Which row each row swaps with, under one turn or mirror
The rows were stretched afterwards, more along some directions than others.
k364: [-19 -21   2  13   4   4   0  -5 -17 -27  -3 -10  15   5  -6   9  18  -5
  -5   1]
k374: [ -5 -11  -5  13   0   9   0 -27  -5 -19 -10 -30  -2  20 -16  14  11   3
  -9 -15]
k46: [ -7 -11 -11  -5 -25  18   2   5   7   1  -9 -12  -6 -20  -2  -2  16  -9
 -12   4]
k801: [  1  -9  -9  -6   5  -2  -6   9   1  -3 -11 -37  14   9 -12  10   4   2
 -15  -3]
k429: [  8  -6   4   9 -20  14   3  25  11 -12  -7 -23 -14   0 -12  11  17 -27
 -19  -4]
k475: [-14 -13  -3   4  -5  10  -1  15  -8 -17  -1 -11  10  -2  -1   7  20  -6
 -27   2]
k402: [-14  -5 -14  -4 -15  21 -10   1  -4   5 -18 -18  -1 -17  -4  -2  25   6
 -10   2]
k291: [ -8  -5  -3  12 -16  19   1 -18  -6 -24  -6 -30   6  -2 -30   6  27  14
 -13  -7]
k634: [ 12   5   5  16  -8  14  18  -7  17  10  -4 -28  -6  -1  -7  17  18  -4
  -2  -8]
k943: [ 12  -7  -7  -7  -5   1   0   7   6   4  -3 -30   0  -2  -6  17  11   7
 -15  -3]
k535: [  2 -15   5  11  -7  -4   2 -13 -13 -16  15 -23   7   5 -11  30  17  -9
 -17  -8]
k415: [ -7  -8   3  25 -20  23  16 -16   4 -16  -4  -7  -7   5 -20  19  29 -10
  -3  -9]
k959: [  7 -14  -7  -1 -17  18   0  -3   8 -31 -14  -5   7   0 -20   6  -2 -19
 -12   1]
k836: [ 12 -23  -1   3 -10  15  16  23   9 -20  -8 -11  -6   1  -7  14  10 -11
 -17  -3]
k965: [ 10 -14  -2   2 -17  26   5  19   4 -12 -12 -30  -7 -11 -11   6  15 -15
 -13  -6]
k556: [  2  -3  -2   7 -15  10   0 -12 -11  -4   1 -21  -2   4 -26  13  33  -5
 -12 -11]
k513: [  2 -23   2  -1  -4   7  18 -11  -5 -13   4 -12   8  -7 -17  16  28   5
  -8  -7]
k703: [ -7 -14   3  21   0   5   8 -11 -13 -26  -5 -27   6  16 -30  17  23  -6
   2 -11]
k580: [ 13  -7 -11   4 -12  23  17 -13  10  -2 -27 -28  -6  14 -31  15  27  -1
  -3 -18]
k344: [ -4   1  -3   1   1   0 -14  -9  -3   1 -10 -26  15   4  -2  11  13  -8
 -15   3]
k833: [ -8 -30  -6   6  -7   8   2  -7  -4 -40  -9 -14  17 -10 -20   6   4   2
  -2   5]
k83: [  1   7  -6  -8 -11  21  -7  10   3   8 -15 -32  16  -4 -13   8  28 -10
 -21  -4]
k930: [ -4   5  -6  15   3  18   3 -11   0  -7 -11 -39   0   8 -19  13  12  22
  -4 -16]
k883: [-19  -7  -3  17 -26  20   1 -12  -2 -27 -13 -15  -2   9 -23  -1  38  -6
 -20  -7]
k886: [ -9   8 -15  18 -14  24   1 -15   3 -30 -18 -31   6  11 -36   0  30  11
 -15 -13]
k733: [  3  -6  -4  18  -1  27  17 -10  -2 -14  -8 -20  14  -9 -21   5   9 -14
  -5 -11]
k932: [-28 -13  -7   7  -8   8   8 -10 -12 -10   2  -2  15  -2 -10   2  22  -9
 -19   2]
k103: [  7 -10 -11  -2   0   7   5  -1  -3  -7  -1  -8   3  -2  -7   9   3  -7
  -6   1]
k367: [-12 -18 -11   0 -15   8   9 -17  -3 -25 -13 -13  11  -4 -29  -2  24  18
   0   1]
k287: [  5 -10  -4   2  -9   0   3  14   5 -19   2 -29  -4   2 -24  21  10  -5
 -16   0]
k880: [  7  -2  14  14   3   8   2   6   7  -6 -12  -4   2  13  -2  19  25 -13
   2   2]
k404: [  1   2  -5  10  11  21  11  -5  -9   8 -13 -25  17  -3  -8  13  24   6
   0 -11]
k7: [  5  -5  -4   6 -18  14  -1   3  16  -9 -24 -36  -1  10 -19   3  14 -18
 -12  -7]
k211: [-17  -9   0  13   2  16   4 -11 -11  -7 -16 -13   8  -1 -11   4  21   4
   8  -1]
k342: [ -3  15  -4  17 -13  23  -5 -10   3  -6 -10 -20   7  -1 -10  12  30 -21
 -23  -3]
k861: [-23  -3  -4  10 -11  23   1 -15  -9  -5 -11  -7  -2  -1 -20  -1  14   8
   6  -5]
k695: [-10   7 -15  10  -6  32   6  11   2 -19 -14 -15   5  -7 -18   4  32   7
 -16  -3]
k54: [ -4 -13  -2   7 -15   5  -9 -16  -2 -27  -4 -15   7   3 -10  15  13 -15
 -16   4]
k269: [ -3   1  -9   7  -7  13   3  -9   5   0 -10 -30  -2   8 -18  11  17  22
  -7  -8]
k548: [ -6 -16  -5   9   1  14  16   5  -6 -16  -1 -12   6  -7  -7  10  18  14
  -8  -4]
k122: [-16 -25  -2   4 -10  11   7  -4 -17 -27   3 -30  12   1 -26  11  17  -5
 -20 -12]
k294: [  8  -8  -9 -11  -1  15   8  -6   2  18 -10 -31   0  -7 -11   9  27  10
  -2 -13]
k419: [-10  -3   2  12   7   2  10 -15 -11  -5   8   3  13  -5 -11  10   9   7
   2   6]
k649: [  0 -11 -11 -11  -2  -3   2   1   2   5 -12 -21  15   9 -16   6  14 -12
 -12   2]
k940: [ 19 -12   4   6 -10  13   4  25   9 -25  -6 -14  -8   5  -7  22  18 -13
 -18  -5]
k306: [ 10 -14  -5   9 -14  12  19 -11  -1 -22  -7 -20 -12  16 -26  17  44  10
  -9 -17]

Swapped with k703: k342
Swapped with k943: k548
Swapped with k475: k801
Swapped with k364: k344

Which row each row swaps with, under one turn or mirror
The rows were stretched afterwards, more along some directions than others.
k635: [  2  -4   4  -1  13   9   7  -3   1   6  -7   3  -6  -9 -23  -5   0  -9
 -19 -18  -7 -12 -12]
k232: [-21   3  -4   4  18  -1  -2  -4 -12  -4  -7   1   9   0  -9   9   3  -5
 -23 -30  -5 -18  -4]
k464: [-13  -1   3   3  17  -4  18  -1   7   0  -8  -2   9 -11 -17   0   4   0
 -18 -21   3 -15  -2]
k329: [-11  -4  -2  16   5   1   7  -1   4   4  -3   3  -1 -13 -25  -9   2   0
 -16 -21  15 -18  -7]
k117: [ -8  -7  -5   7  13   2   6   0  -5   8   0  12  -3  -6 -25   1   5   3
 -10 -14   7 -16  -2]
k899: [ -4   3  -5  -4  15  -3   2  -6  -2   3 -14   1  -2  -4  -4  -4   5 -10
 -13 -11 -10  -2 -11]
k295: [  0   4  -5  -2   9  -7  -3 -13   2 -12 -19   4  -4  -6   2  -6   8 -12
 -19 -13  -9  -6  -6]
k3: [-13 -14  -6  11  14   1  10  -1   6   0 -13   6  10 -10 -18   7   3  -3
 -13 -24  11 -16   5]
k904: [-15  -2  -3   6  -2  -2  10  -7   5   4  -7  -8   8 -13 -21   4   1  -3
 -10 -31   1 -15  -5]
k683: [ -6 -10  -3   9  10   4   2  -2   0  11  -4   3  -5  -9 -22  -4   2   4
 -11 -17  10 -11  -8]
k690: [-20   9 -13  -6  14  -4   7 -16  10  -7  -6  -7  10  -8 -16   5   7 -12
 -15 -26  -9 -13   4]
k684: [-17  -5  -8   8   5   4   4   7  -1   3  -2   3  15 -11 -18  -3  -2   3
 -14 -20   0  -2   5]
k885: [-18  -2 -15  -3   2   1  13  -3  -4  -7  -7   5  -1  -3 -25   7   5   2
 -15 -14  -6 -15  -1]
k923: [-19  -9 -15   2   6   2  14  -2  -8   3  -8   9  -2  -3 -25   6   6   7
  -9 -16   4  -9   8]
k650: [-27  -3  -8   3  11  -7  12 -12   0  -6 -17   4   3   8 -22  16  -3  -1
 -14 -18   6  -9   4]
k992: [-12  -1  11  -1  23  -3  17  -5   4   0  -6   0   6  -2 -22   7   0 -11
 -16 -16  10 -14  -1]
k905: [-15   4  -2  -7  15   5  10  -1   4   2  -8   0   8  12 -16  14   0  -7
 -13 -21 -10   3   6]
k276: [-10  -6   8   8  14  -3  11 -12   3   2  -3  -7   8 -12 -19   0   3  -1
 -13 -15  12 -14  -2]
k731: [  0  -1  -2   6   8   0   9  -7  22   1  -8  -5   8  -1 -15  -9  -2  -5
 -20 -30   1  -5   0]
k710: [ -8  -8  -4   5  11   6   9 -11   2  -6  -3   2   8   3 -19  11  -8  15
 -13 -19  -1   0   2]
k582: [ -3 -11  -3  10  12   4   6   1   0  14   2   4   1 -10 -28  -6   3   1
 -17 -25  11 -21  -3]
k518: [ -2 -12  -7   4   6   0  12 -17   8  -1 -12   6   2   1 -13   9   1   3
 -15 -32  -5 -13   1]
k222: [  0 -10  -3   4  18   4   2   1   4   7  -1   2   9   4 -12   4  -3   1
 -23 -22   4  -6   3]
k575: [-21   3  -3   3  10  -4   6  -5 -11  -2 -19   2   6   2 -14   0   4 -16
 -16 -32   2 -18   3]
k642: [-17  -9 -19   3   3  -1  12  -5  -3  -3 -11   9  -2  -8 -26   0   6   9
 -17 -20   4 -19   0]
k963: [ -7   0   0   7   9   0   8 -10  -6   5  -2   6  -5  -2 -22   1   0  -1
 -12 -20   3 -16  -5]
k760: [-21  -7 -20   1   6  -1   6   2  -4  -1  -9  10   3  -7 -23   7  11   3
 -19 -23   1 -15   2]
k901: [-16  -5  -8  -4  16  -4  12 -16   8  -2  -1  -1   9   5 -16  11   1  -3
 -13  -8   5 -14   7]
k806: [-12  -7  -5   0  23  -2   4 -13  -1   8 -11   0  11   2 -18   3   3  -4
 -23 -28   7  -7   0]
k41: [ -5  -2   3   0   9  -2   2 -12  -2   0 -16   0  -8   1   2  -7   4 -11
 -17 -22  -9  -7  -6]
k937: [-17   6  -6  -2   7  -8   0 -14  -4  -8 -11  -4   3  -7  -6   0   9 -10
 -11 -11  -6  -4  -3]
k161: [-13   1  -2   1  14   5   6  -1  -6  -1  -5  11   7   9 -16   1  -5  -7
 -22 -21 -10  -7   5]
k722: [-15 -10 -19   4   6   0  13  -7  -5  -5  -9  14   1  -3 -21   4   2  12
 -17 -17   1  -9   6]
k821: [-11   8  -1  -4  11  -8   6  -5   3   1  -4  -1   7   9 -10   9   6 -12
 -19 -33  -7 -13   5]
k558: [ -3  -8   9   3  21   3   6   1  -2   1  -9   9   2  -1 -10   7   0   0
 -13  -9   5 -12   1]
k119: [ -9  -8  -4   3   8   3  14  -6   5   3  -6  -2  11  -2 -28   2   7  -3
 -21 -33  11 -26   4]
k510: [ -5  -6  15  -1  24   1  12  -6  -6   3  -9   2   2   1 -16  10   1  -5
 -17 -13   5 -14   1]
k297: [-12  -5  -9   1   7   8   6  -8   5   2 -10   1   1   8 -16  11  -4  11
 -13 -22  -1  -5   5]
k741: [  5  -5  -4  -3  12  -1   0  -6  -2  -7 -12   4   0  -1   6  -7   9  -7
 -15 -13 -11  -7 -10]
k394: [-12   3  -1   8  12  -7   8 -12   2  -1  -6   1   2   6 -12  -2  -3  -2
  -4 -27   2  -8  14]
k184: [ -7   3  -2   4  10 -10   9 -20  -4  -9 -11   2   0  13 -12   5  -5   1
  -6 -34  -8  -2  10]
k379: [ -8  -4 -14  -1  10   5  -4   0   1  -1  -7  10   8   1 -14   5  11  -6
 -15 -17  -1  -6   2]
k489: [ -7  10  -6  -7   3  -7  10 -17   7  -7  -3   3   1   8 -18   2  -2  -7
  -9 -19 -14   0   3]
k316: [ -4 -12 -10  -1  11   7   8   1   4  -3 -13  14   0 -10 -16   0   7   4
 -22 -19  -7  -4  -2]
k290: [ -8   1  -9  -4  13  -3   1 -13  -3 -12 -18   0  -1  -2   0  -2   6  -6
 -13 -19  -5  -3  -2]
k497: [ -7   2  -3  -5   6  -9   6 -11   0  -9 -22   5  -4   1  -5   0   7  -9
 -16 -17  -6 -15  -3]
k282: [-17   5   0   0  14 -12   2 -19  -4  -3  -7  -1   8  13  -1   6   8  -3
 -14 -30   6 -14   7]
k455: [  5 -12   0  11  10   3   5   0   1   8   0  11   0  -5 -19  -6   3   8
 -13 -17  10 -10  -3]
k523: [-24  -5 -14   1   4  -2  14   1   3  -3  -5   7   2  -9 -28   3   7   5
 -14 -18   3 -14   6]
k717: [ -7  -7  14  -1  21  -1  19   1   1  -1  -2   3  10  -1 -15   8   6  -6
 -18 -15   2 -20  -5]
k929: [ -2 -13  -9  -1  17  -7  13 -11   3   8  -3   7   6  -1 -17   2   4  -4
 -18 -27  -1 -16   6]
k705: [-10 -12  10   5  19   3  15   0   9   3  -4   5   3  -5 -15   4   1  -4
 -19 -12   3 -10   1]
k623: [-16   0  -5   4  15  -2  12  -9   0 -10  -6   6   5   8 -25  13 -12  -1
 -13 -14  -5   0   4]
k94: [ -8 -13   6   0  13   0  -2  -5   1  -4  -5  14   6  -7  -5  10   1   2
 -21 -17  -1  -5  -6]
k773: [ -7  -4   1 -10   6   3   7 -17  -6  -5  -4  -5  -2  -6 -10   1  -5  -5
 -15 -21 -15 -15  -1]
k240: [-10   5  -5  -1   4  -4  11  -4  18   5  -4   9   4   9 -21  -1   0  -4
 -15 -22  -2  -6  10]

Swapped with k690: k806
Swapped with k905: k731
Swapped with k899: k464
Swapped with k455: k885
Swapped with k119: k379
Swapped with k489: k710
Swapped with k904: k684
Swapped with k523: k683

